One turn moves each row of this set onto another row. After a few examples, where does it send each row asked below?
B: [  7  22  12  21  38  18  -8 -30  -9  50 -13   1]
R: [-14  24  31  11  12 -11   6  17  14   5 -42 -47]
P: [-16 -31   8   2   0  25 -32   9  -2  32   9  -8]
D: [-27  26  45  -3  18   8   7  12   6  22 -14 -15]
X: [ 21  38  -5  33  -1 -25  -8   2  -6  20  -8 -28]
N: [-22 -24  -8  -5  38 -11 -13  -2  12  18 -50 -42]
K: [ -4  -4  22   2  21  32 -11 -25  10  45 -54 -18]
J: [-27 -10   5 -14  43  19 -12  -9  31  41 -25 -19]
V: [-25  10  22   6  -1 -12  -4  36  10   4   0 -32]
M: [ -6 -24  -3   8  -1  13 -30   4   3  30  22  -1]
W: [  1 -29 -12  18  -6  -5 -26   5   7  12 -48 -50]
S: [ 12  35  11  29  10 -11 -11   0 -24  23  12 -11]
L: [ -2   4  18  11  30  29  -3 -36  -3  47 -43 -13]
Q: [ 27  10 -15  39  22 -18 -15 -10   3  21 -46 -43]
C: [ 25  48  18  34  19  -3  -6  -7  -7  30 -13 -23]
G: [  7  -6 -19  27   7 -10 -30   6  -5  22  24 -11]
Z: [ 18 -22 -14  30   4 -10 -21   6   6  15 -46 -53]
U: [-22 -35   2  -3  39   5 -31  17  17  17  -4 -33]

G -> Q
Z -> L
D -> V
And these:
C -> S
J -> U
P -> W

One turn moves each row of this set onto another row. After a few examples, where does it send each row asked below?
Zuran: [ 42  -7  -4   2 -19  31  -9  13 -24  19  20 -29   3  11  -7   3]
fud: [ 15  27  19  10   4  46  26   6   2 -17 -24   2  31  14  28   6]
febu: [  6   5 -22  -3 -19  19  12  -8  12 -17  19   7  -4 -43  -8  11]
konom: [ -1  21   8   5 -11  21  -3  -9   4 -37 -17  -8  29  21  44  26]
Vanu: [  9  20  30  -1 -16  25  10   4  -7 -21 -27 -14  36  18  33  23]
vevas: [-27   6  -8  14  10  16   2 -12  -8  25  29   3  -4 -23 -12 -18]
Ruro: [  8   6  -6  -4   1  45  10  14 -14  35  32 -10   0  -5 -11 -16]
Feped: [  8  13 -25  31  11   5  25   3 -45  25  -3  -5  11  10   6   5]
geb: [-17   9  -7   3  34   3   7   5  15  -2 -15 -19 -12  15  13 -34]
niti: [  0   6  35  -2  17   4  15 -31  20  -6 -24  12  36  -6  19  11]
zike: [ -6  12  28 -14  16   6  19  -8  18   7 -11  26  45  -3  15  25]
fupu: [ -6  -2  12   6  -8  -1 -12 -13  -4  43   6 -38  -2  25  30  -8]
Remib: [ 15  -8   7   1  15 -25 -10  12 -22   7 -34   2  14  28 -18  17]
vapit: [  4 -25  -8   7 -23  49 -19  22   1  11   5 -13  29 -22   1  22]
Lapig: [ 28  12  17   4  21  20  28   9  29   2 -13  16  41   4  23   7]
sefo: [ 13   7   2  -6   0  -1  -6 -47  -1  36  11  -7 -15  27  10  -3]
Legod: [ -9   2  -5  29  -1   4   7  17 -30  37  -2 -36  16  12  27  -3]
fuzo: [ 11   4  -1 -29  10  19  -9   4 -30   5 -22  -6   4  46 -13  17]
kug: [ 31  18   6  16   4  28  14   9  22 -25 -17  -6  31  18  42   8]
lurov: [ 24  15 -22  11  11   5  19 -35 -27  24   4  13  -8  17  -4   5]
mas: [ 11 -17  12  14 -40  25 -36  11  21  10   5  -2  11 -16  -2  17]
sokot: [  3 -22 -30   9  -7  19 -36  38   6  13 -12 -21   9  11   8  20]
Ris: [ 29 -16  -6  22 -23  -6 -32 -11 -25   1  11 -27   0   2  -6  12]
piz: [ 14 -11 -49  -7  13  26   5  36  -4  10  -3 -11   8  -5  -2  20]
zupe: [  5   8 -42 -24  13   9  16  12   8   7  10  12 -13 -14 -15  14]
Tinit: [-14  -8  -8  31  -5 -15 -24 -26 -14   3  14  -7  -2 -19 -10   0]
zomeg: [ -9  14  -9 -28  21  35   3   0  -7  -2 -12 -19 -10  39   6 -15]
raros: [  1 -11 -27  -4 -10  45   9  10  -6  -5  12  -8  19 -40  -3  18]
mufa: [-14  -8 -11   3 -19  -4 -47  14  24  12  -4  -6 -13  13   5  16]
tep: [-11  11 -17 -17  -6 -10 -16  -1  28   8   9  16 -28  -2 -10  13]
san: [ 11   3   4   8 -37   6 -16  -7  29  -6  15  10 -11 -28  -7  10]
Noku: [ -4  -5   4  20  28 -33   0  14   5   3 -29  -7   4   9  -2 -15]
leko: [-21  18  23 -12  -3   7  -2 -19   2 -17 -14  10  38   9  27  36]
Minu: [ -1   7  40  -7  -6  -1   4 -18   3 -15 -27  -8  39   5  28  28]
Gurel: [ 10  19  21   9  21  32  30 -16  21  -9 -22  19  32   0  22  -2]

febu -> san
sokot -> piz
And these:
leko -> konom
fupu -> Legod
Remib -> fuzo
Ruro -> vevas
fud -> Gurel

One turn moves each row of this set onto another row. After a few examples, where does it send each row asked below?
felel: [-37  -1 -23 -14 -46  18  12   7   6 -29  54  52  -3 -30  35  20  25  18
 -48  47  25 -40  22  -2  -8  -3 -52   3]
veze: [-24  13 -32   7 -30  24  23 -15 -18 -65  66  -4 -13 -39  32  37  -7 -11
 -21  32  35 -38 -18 -68   4 -10  -8  29]
Sivum: [-41  24  21   4 -69  33 -30  26   2 -49  30  26  13 -41  -3  15  -8  -2
 -50  15  25 -13  12 -11 -17  -2   2  27]
paz: [-41  24  18   9 -38  25  -4   6  -4 -38  46  17 -32  13  40  17  13  -1
  18   9  50 -31  32 -43 -12  35   3  -5]
Ruga: [-23  21 -14  12 -46  -8  16  -2  -2 -45  49 -16  -1 -21 -25  14  -6 -31
 -42   8  29 -20  -2 -27 -50  -4 -11  14]
boge: [-37  -4  25 -29 -39   9  19  27 -15 -72  53  22 -24  -8   9  27 -16 -38
 -18  20  19 -28 -35 -46 -10  28   4  26]
mem: [-24   8   0 -15 -45 -38  13  12  11 -44  10  36  -6 -12   4  50  16   8
 -13  -4  -9 -21  23 -25 -35  -2 -23  41]
giti: [-17  12  11  -8 -21 -11   5  13  28 -58  33  36 -27 -44   6  20 -14  -1
 -11  16  42 -39  38 -31 -14 -15  27  53]
Fimo: [ -9  17 -21  13 -31   1  -4  42 -14 -58  43  50 -20 -12  28  15  16  20
 -26  38  69 -21  15 -63 -10 -22  -6  36]
zurem: [-13 -21   0  -2 -20  13  -9  39  29 -28  44  39 -22 -10  23 -16   1  -5
 -39   8  53 -45  -6 -10  17  35 -37  13]
fivip: [-32 -29  -8  17 -34  28 -14  10   0 -12  47  12 -26 -14  38  20  12   0
  -1 -14   0 -55   7 -30  -8   9 -57  10]
vuped: [ -5  14 -24  16 -48 -29  -2   6  17 -14  34  -3   8 -24   7  18  10  14
  -2 -17  48 -35  20 -61  -5  23  -6  46]
sipa: [-21 -15 -16   1 -55   9   9  -7   5 -33   5 -14  -4  11  21   7 -20  -8
 -39  -9  27 -21 -23  -4  -7  21 -16  15]
soza: [-28  19   8 -17 -53   1  -2  31   2 -44  33  43  -9 -15  32   6   9  61
  18  10  45 -33   6 -18  -6   6 -23  31]
Vosab: [-17  28 -15  -6 -34  -2   8  -2  -6 -71  32  23   4  11  21  25   7  -6
 -65  26  36   2 -38 -44  10   7 -33  15]
ropo: [-39 -21   4 -12 -36  17  -7  -2   5 -23  56  43 -12 -14  45  36  13 -37
 -49  28  17 -38  13 -64  34  32 -13  26]
Sosod: [-40   2  14 -11 -54 -16 -11 -38  -9  -6  66  22  -3  11  16   3  13  -1
 -44  17  27 -19   1 -60   5 -22 -28  33]
Fodi: [-42  13  28 -16 -15   4  -5 -13  28 -42  70  35 -18 -45  13  39  12 -19
 -10   3 -13 -49  19 -40   3   8 -35  25]

Sivum -> paz
zurem -> veze
felel -> boge
And these:
Fodi -> sipa
Vosab -> giti
soza -> ropo

